[[121 133 124 109 129 132]
 [120 114 127 100 126 137]
 [132 126 129 137 125 120]
 [104 116 138 137 114 143]
 [132 133 123 127 141 115]
 [146 154 116 130 114 128]
 [154 118 124 135 142 110]
 [131 140 128 142 139 118]
 [157 112 129 133 140 113]
 [141 111 139 155 139 106]
 [152 125 128 143 148 106]
 [124 112 130 118 132 126]]
:
[[129 132 121 133 124 109]
 [126 137 120 114 127 100]
 [125 120 132 126 129 137]
 [114 143 104 116 138 137]
 [141 115 132 133 123 127]
 [114 128 146 154 116 130]
 [142 110 154 118 124 135]
 [139 118 131 140 128 142]
 [140 113 157 112 129 133]
 [139 106 141 111 139 155]
 [148 106 152 125 128 143]
 [132 126 124 112 130 118]]

[[127 127 126 147 120]
 [120 133 116 151 123]
 [122 131 129 148 113]
 [124 129 125 150 121]
 [129 129 122 152 122]
 [121 125 119 146 122]
 [121 130 123 143 118]
 [123 130 129 146 120]
 [126 127 125 146 121]
 [122 131 126 142 116]]
:
[[147 120 127 127 126]
 [151 123 120 133 116]
 [148 113 122 131 129]
 [150 121 124 129 125]
 [152 122 129 129 122]
 [146 122 121 125 119]
 [143 118 121 130 123]
 [146 120 123 130 129]
 [146 121 126 127 125]
 [142 116 122 131 126]]

[[130 123 127 132 129 123]
 [128 128 131 127 121 137]
 [130 128 135 139 138 126]
 [125 128 106 129 154 102]]
:
[[129 123 130 123 127 132]
 [121 137 128 128 131 127]
 [138 126 130 128 135 139]
 [154 102 125 128 106 129]]

[[128 129 126 128 128 127 138 128]
 [128 128 128 127 128 127 127 128]
 [127 130 130 138 128 128 127 128]
 [128 136 130 126 128 131 131 127]
 [129 127 129 128 128 105 126 129]
 [128 128 139 125 129 128 127 127]
 [128 127 124 126 128 127 127 128]
 [128 129 129 133 128 128 129 128]
 [129 128 129 126 128 130 122 129]
 [128 131 128 108 129 127 127 127]]
:
[[138 128 128 129 126 128 128 127]
 [127 128 128 128 128 127 128 127]
 [127 128 127 130 130 138 128 128]
 [131 127 128 136 130 126 128 131]
 [126 129 129 127 129 128 128 105]
 [127 127 128 128 139 125 129 128]
 [127 128 128 127 124 126 128 127]
 [129 128 128 129 129 133 128 128]
 [122 129 129 128 129 126 128 130]
 [127 127 128 131 128 108 129 127]]

[[122 111 125 141 138 134 131 114 102 122 148 141]
 [121 123 140 133 105 136 134 126 119 151 117 120]
 [121 111 121 137 141 136 134 128 110 103 122 147]
 [121 127 137 129 105 150 121 123 143 123 120 126]
 [122 116 141 135 130 104 128 146 122 128 119 148]]
:
[[148 141 122 111 125 141 138 134 131 114 102 122]
 [117 120 121 123 140 133 105 136 134 126 119 151]
 [122 147 121 111 121 137 141 136 134 128 110 103]
 [120 126 121 127 137 129 105 150 121 123 143 123]
 [119 148 122 116 141 135 130 104 128 146 122 128]]

[[136 129 137 128 137 119 117 120 128 132 115 135 128]
 [113 140 128 153 131 137 136 133 123 128 121 115 123]
 [124 129 129 126 127 128 125 131 126 127 127 135 132]
 [129 126 113 121 121 137 138 136 140 127 147 127 118]
 [129 132 129 132 131 123 124 131 133 124 127 125 124]
 [128 135 138 147 140 126 117 128 132 131 108 126 128]
 [128 129 130 136 132 134 130 130 128 135 122 126 125]]
:
[[135 128 136 129 137 128 137 119 117 120 128 132 115]
 [115 123 113 140 128 153 131 137 136 133 123 128 121]
 [135 132 124 129 129 126 127 128 125 131 126 127 127]
 [127 118 129 126 113 121 121 137 138 136 140 127 147]
 [125 124 129 132 129 132 131 123 124 131 133 124 127]
 [126 128 128 135 138 147 140 126 117 128 132 131 108]
 [126 125 128 129 130 136 132 134 130 130 128 135 122]]

[[129 130 141 125 148]
 [125 127 131 124 124]
 [127 130 123 119 126]
 [130 127 130 132 125]
 [131 127 120 129 125]
 [129 127 129 134 125]
 [130 124 128 131 103]
 [119 130 128 126 117]]
:
[[125 148 129 130 141]
 [124 124 125 127 131]
 [119 126 127 130 123]
 [132 125 130 127 130]
 [129 125 131 127 120]
 [134 125 129 127 129]
 [131 103 130 124 128]
 [126 117 119 130 128]]

[[121 107 107 128 143 110 133 106 129 106 116]
 [147 111 126 113 116 113 106 109 132 148 120]
 [140 111 123 137 109 146 129 124 112 126 111]
 [138 124 115 137 108 113 149 107 122 116 118]
 [124 136 140 110 127 138 138 129 133 113 142]
 [132 129 132 117 120 127 135 126 136 147 147]
 [149 108 147 126 112 137 134 133 114 119 138]]
:
[[106 116 121 107 107 128 143 110 133 106 129]
 [148 120 147 111 126 113 116 113 106 109 132]
 [126 111 140 111 123 137 109 146 129 124 112]
 [116 118 138 124 115 137 108 113 149 107 122]
 [113 142 124 136 140 110 127 138 138 129 133]
 [147 147 132 129 132 117 120 127 135 126 136]
 [119 138 149 108 147 126 112 137 134 133 114]]

[[120 137 119]
 [121 155 124]
 [137 134 124]]
:
[[137 119 120]
 [155 124 121]
 [134 124 137]]
---
[[130 107 116 122 132 135 123 124 136 134 128 139]
 [151 137 118 135 151 129 117 117 107 123 138 133]
 [153 134 119 138 148 127 116 118 107 122 139 133]
 [137 122 130 143 150 129 126 132 132 153 110 126]]
:
[[137 122 130 143 150 129 126 132 132 153 110 126]
 [153 134 119 138 148 127 116 118 107 122 139 133]
 [151 137 118 135 151 129 117 117 107 123 138 133]
 [130 107 116 122 132 135 123 124 136 134 128 139]]

[[128 128 136 131 128 128 129 135 118 129 128 128]
 [128 132 129 121 132 129 132 130 121 131 127 127]
 [129 126  99 130 128 129 127 109 146 130 129 129]
 [126 128 134 134 128 129 123 124 107 117 127 133]
 [129 125 126 142 125 128 128 126 125 127 130 130]
 [126 132 152 121 130 127 129 152 112 126 126 126]]
:
[[126 132 152 121 130 127 129 152 112 126 126 126]
 [128 128 136 131 128 128 129 135 118 129 128 128]
 [126 128 134 134 128 129 123 124 107 117 127 133]
 [128 132 129 121 132 129 132 130 121 131 127 127]
 [129 125 126 142 125 128 128 126 125 127 130 130]
 [129 126  99 130 128 129 127 109 146 130 129 129]]

[[130 135 119 126 124 136 135 121]
 [125 125 124 126 122 105 124 130]
 [143 128 110 107 125 147 144 111]
 [130 137 116 114 123 108 122 124]
 [123 135 131 134 126 117 127 129]]
:
[[123 135 131 134 126 117 127 129]
 [125 125 124 126 122 105 124 130]
 [130 135 119 126 124 136 135 121]
 [130 137 116 114 123 108 122 124]
 [143 128 110 107 125 147 144 111]]

[[119 117 128]
 [122 118 132]
 [130 120 107]]
:
[[122 118 132]
 [119 117 128]
 [130 120 107]]

[[131 121 122 137 112 121 104 121 141 123 143 117 146 120 126 132]
 [132 130 128 129 122 133 109 131 126 130 138 131 134 120 119 132]
 [135 126 125 114 123 124 121 125 114 127 126 126 129 123 128 130]
 [121 118 121 140 138 123 134 117 140 118 125 117 144 113 123 121]
 [119 135 136 127 144 130 147 136 128 135 111 138 113 142 135 119]
 [117 115 110 127 146 122 145 115 126 114 117 118 148 108 115 117]]
:
[[119 135 136 127 144 130 147 136 128 135 111 138 113 142 135 119]
 [132 130 128 129 122 133 109 131 126 130 138 131 134 120 119 132]
 [135 126 125 114 123 124 121 125 114 127 126 126 129 123 128 130]
 [131 121 122 137 112 121 104 121 141 123 143 117 146 120 126 132]
 [121 118 121 140 138 123 134 117 140 118 125 117 144 113 123 121]
 [117 115 110 127 146 122 145 115 126 114 117 118 148 108 115 117]]

[[128 130 146 126 129]
 [128 128 128 128 128]
 [126 128 125 124 123]
 [129 129 126 105 128]]
:
[[128 130 146 126 129]
 [128 128 128 128 128]
 [129 129 126 105 128]
 [126 128 125 124 123]]

[[116 116 140]
 [117 114 138]
 [134 140 120]
 [106 142 151]
 [124 119 131]
 [103 149 149]
 [117 115 141]
 [134 136 119]
 [117 114 139]]
:
[[106 142 151]
 [103 149 149]
 [117 115 141]
 [116 116 140]
 [117 114 139]
 [117 114 138]
 [124 119 131]
 [134 140 120]
 [134 136 119]]
